(in the rows, 128 means zero)
Rotation paths and how fast each direction turns (degrees each step)
Each turn is a multiple of 5 degrees from 10 to 175, or 0.
path 1
[116 120 134 133 121 138 118 125 130 137 133 134 133 125 126 131]
[128 128 130 125 125 123 130 111 126 124 131 119 144 124 132 128]
[121 129 125 128 114 137 131 131 132 127 129 120 124 110 132 129]
[123 119 132 132 120 133 118 118 126 133 132 137 137 125 123 137]
[123 129 131 127 130 129 131 116 130 126 132 111 142 119 131 124]
[122 127 126 129 107 133 127 130 130 131 129 127 125 118 138 130]
[126 120 130 130 126 132 121 115 128 125 130 134 138 119 116 138]
[116 129 132 129 128 131 131 123 130 134 134 112 139 122 135 123]
[131 126 125 127 105 131 124 122 128 125 128 131 129 121 136 130]
[119 124 131 131 132 133 125 120 131 125 130 129 133 112 117 136]
Directions:
[127 125 125 125 126 126 131 130 128 124 127 130 123 124 128 132]	115
[131 135 128 125 126 132 131 128 126 127 128 127 128 128 133 129]	120
path 2
[135 132 134 126 120 129 126 138 134 141 132 138 127 128 135 123]
[129 129 130 130 129 129 131 130 131 147 132 135 122 119 135 134]
[130 125 120 119 122 121 128 128 127 141 135 130 123 116 125 133]
[133 125 128 118 118 123 119 129 129 136 137 139 125 127 127 124]
[129 129 136 130 124 127 118 132 134 138 129 143 120 126 132 133]
[132 132 128 128 123 125 127 139 132 140 124 131 120 115 127 136]
[138 133 122 120 120 124 127 137 129 142 134 129 127 121 129 122]
[132 127 130 122 126 126 124 128 133 145 138 138 130 129 137 125]
[122 123 130 124 126 126 127 127 133 140 131 140 122 118 130 138]
[130 127 123 124 117 125 124 134 125 134 131 138 120 117 121 131]
Directions:
[125 124 124 129 126 128 134 128 126 129 131 131 132 128 131 129]	60
path 3
[136 127 138 130 130 126 138 121 122 133 141 122 127 125 122 138]
[135 123 147 125 127 128 136 124 129 120 134 123 122 131 124 131]
[136 123 140 130 126 125 126 127 129 130 136 125 118 131 135 144]
[130 129 133 124 116 132 131 127 122 127 138 121 113 134 124 136]
[136 133 139 123 124 141 130 131 127 130 135 128 119 123 126 140]
[129 131 139 121 112 132 135 124 131 128 139 127 127 125 134 134]
[138 123 134 120 115 130 135 124 122 132 124 126 126 123 130 139]
[128 133 139 113 124 127 134 124 124 134 129 120 130 136 129 141]
[128 124 141 121 119 136 130 134 124 122 124 129 129 136 132 141]
[125 129 130 129 119 133 133 132 118 133 135 128 132 132 132 146]
Directions:
[132 127 128 130 133 129 125 130 127 132 126 130 128 124 130 133]	160
[131 127 130 127 127 125 133 124 130 129 128 128 132 122 128 125]	65
path 4
[127 132 125 120 132 138 135 137 130 121 122 118 123 137 132 129]
[129 132 134 125 137 132 134 129 131 122 120 118 119 127 118 130]
[131 137 131 133 134 127 134 136 132 113 129 122 127 119 125 129]
[133 141 127 127 133 122 135 128 132 124 127 115 135 128 133 133]
[128 140 121 117 126 124 123 130 130 126 122 116 130 127 122 135]
[124 134 119 119 130 137 128 140 129 117 125 122 127 133 129 129]
[127 131 129 124 140 137 136 129 131 124 121 116 123 135 125 127]
[132 134 132 130 134 132 133 131 134 118 126 119 122 119 116 129]
[136 141 129 131 129 125 136 135 135 117 131 118 130 125 134 131]
[132 141 128 120 129 120 129 129 130 127 122 114 130 130 129 136]
Directions:
[129 130 134 129 128 121 130 129 125 126 128 130 127 126 130 130]	60
[125 125 130 131 135 130 131 127 127 125 127 130 127 127 125 125]	70
path 5
[132 131 133 127 123 119 134 128 138 118 131 130 122 127 133 142]
[126 123 120 136 126 135 124 129 121 118 134 117 124 120 131 128]
[145 123 129 129 130 132 132 119 134 128 138 136 128 127 127 132]
[124 126 133 131 116 128 125 129 122 116 132 126 122 137 124 135]
[138 126 124 131 136 127 129 126 122 121 129 127 129 122 141 138]
[127 129 133 128 119 129 133 121 139 123 142 120 122 124 127 130]
[136 117 121 135 128 133 124 132 124 117 126 132 119 126 124 130]
[134 130 132 126 126 130 129 116 123 124 141 128 136 133 130 138]
[131 124 136 130 122 124 129 136 130 120 128 124 114 126 134 137]
[129 128 115 134 132 130 127 119 129 115 134 122 132 121 131 130]
Directions:
[131 128 135 129 128 128 131 126 133 131 127 125 125 131 127 128]	135
[127 130 129 123 129 131 127 130 129 130 122 127 132 126 124 128]	0
path 6
[118 126 128 121 118 124 141 128 130 128 122 136 123 127 124 126]
[129 137 123 116 130 129 130 131 117 134 125 129 121 120 132 128]
[126 135 135 126 131 114 134 127 129 134 121 124 121 134 124 127]
[135 134 119 128 125 125 131 127 128 123 117 125 125 129 129 114]
[120 130 125 119 122 122 138 128 126 123 121 137 133 133 125 129]
[123 139 125 116 124 133 126 130 124 138 126 130 124 128 134 121]
[128 144 133 129 127 118 134 127 130 128 124 128 119 130 123 132]
[132 128 125 126 124 128 137 130 131 126 119 128 119 123 131 113]
[125 128 120 118 124 119 137 127 119 123 120 133 127 126 124 133]
[123 133 129 116 130 125 131 130 120 139 126 127 128 132 133 116]
Directions:
[130 125 125 127 132 124 127 128 125 129 126 124 133 132 127 126]	60
path 7
[137 129 132 122 136 118 125 129 118 130 121 126 132 128 139 134]
[122 131 139 113 134 125 127 129 122 128 128 120 135 124 129 122]
[138 129 134 117 124 123 124 125 126 129 125 129 137 120 142 130]
[128 129 133 114 140 127 126 127 120 123 132 130 138 134 134 127]
[135 128 134 120 130 129 132 119 124 136 128 126 141 118 131 123]
[131 125 125 112 132 128 127 129 124 118 129 137 140 124 131 131]
[138 126 129 123 141 126 137 126 118 133 125 126 138 125 130 130]
[123 125 128 113 133 128 129 128 124 125 124 128 138 114 122 129]
[138 125 127 122 132 120 132 134 120 128 122 129 134 121 136 137]
[123 129 133 117 141 124 126 129 117 128 123 122 133 124 124 130]
Directions:
[125 129 130 129 128 123 126 133 126 128 124 124 123 126 128 130]	35
[128 130 130 130 135 128 130 127 125 131 129 125 127 133 126 126]	130
path 8
[130 130 131 141 137 127 137 142 126 133 132 130 125 125 129 132]
[134 126 126 138 136 129 129 134 121 133 141 133 128 130 118 131]
[132 128 125 139 141 130 130 129 125 136 129 133 130 117 123 136]
[134 130 132 139 136 127 135 143 128 128 136 130 125 120 127 130]
[135 125 125 139 136 126 131 135 119 132 135 126 127 129 116 133]
[128 129 126 141 141 130 135 134 125 138 128 133 128 124 127 136]
[135 129 130 138 135 129 131 138 127 129 143 135 126 122 125 130]
[137 125 124 139 138 127 129 131 121 130 132 126 129 121 117 134]
[128 129 128 141 139 128 137 139 125 135 127 129 126 122 128 134]
[132 128 128 138 135 128 132 138 123 133 143 134 126 130 122 130]
Directions:
[127 127 128 129 127 125 132 132 125 128 125 122 126 132 127 128]	90
[127 130 132 128 126 128 130 134 131 126 132 130 125 129 133 126]	130
path 9
[116 134 129 113 119 125 137 132 122 119 127 129 129 123 127 132]
[124 128 131 106 126 126 140 122 129 128 126 124 129 125 128 127]
[125 133 132 111 122 130 131 129 122 125 130 116 126 118 132 118]
[121 131 133 115 123 128 139 133 114 119 132 127 125 129 128 124]
[126 129 136 110 129 124 135 122 122 120 124 127 134 126 120 124]
[119 131 134 113 122 122 128 130 125 120 125 124 132 114 129 122]
[120 130 131 111 123 124 139 135 124 121 131 124 124 123 129 134]
[127 135 130 106 122 131 137 121 125 126 126 121 129 128 127 128]
[121 131 131 113 123 128 134 126 120 125 128 124 129 122 134 114]
[125 126 136 114 130 125 137 133 115 119 133 123 126 124 125 124]
Directions:
[129 123 129 126 133 125 134 129 128 129 129 129 126 131 126 132]	130
[129 126 130 129 130 127 125 134 127 128 132 123 125 123 129 127]	110
[127 132 130 128 126 126 136 128 128 128 131 125 131 125 126 126]	0
path 10
[125 125 118 134 132 137 127 132 130 122 131 141 125 132 138 128]
[129 131 119 135 131 128 120 140 131 124 127 134 121 131 140 126]
[128 123 124 129 139 128 122 136 139 128 129 131 123 134 138 120]
[120 123 117 134 138 135 126 128 131 129 131 135 126 134 137 124]
[124 126 116 137 134 127 119 133 124 124 126 130 123 130 142 127]
[125 119 119 129 134 123 121 134 135 124 129 123 124 132 141 123]
[113 122 120 133 136 127 127 129 133 129 133 127 128 136 137 124]
[118 123 124 137 135 124 125 129 120 124 128 128 125 133 141 128]
[123 117 123 130 130 121 125 132 129 117 129 123 125 132 140 127]
[114 123 124 131 127 123 129 133 134 122 135 126 127 137 137 126]
Directions:
[132 128 123 128 122 127 126 129 126 123 127 127 127 125 130 131]	100
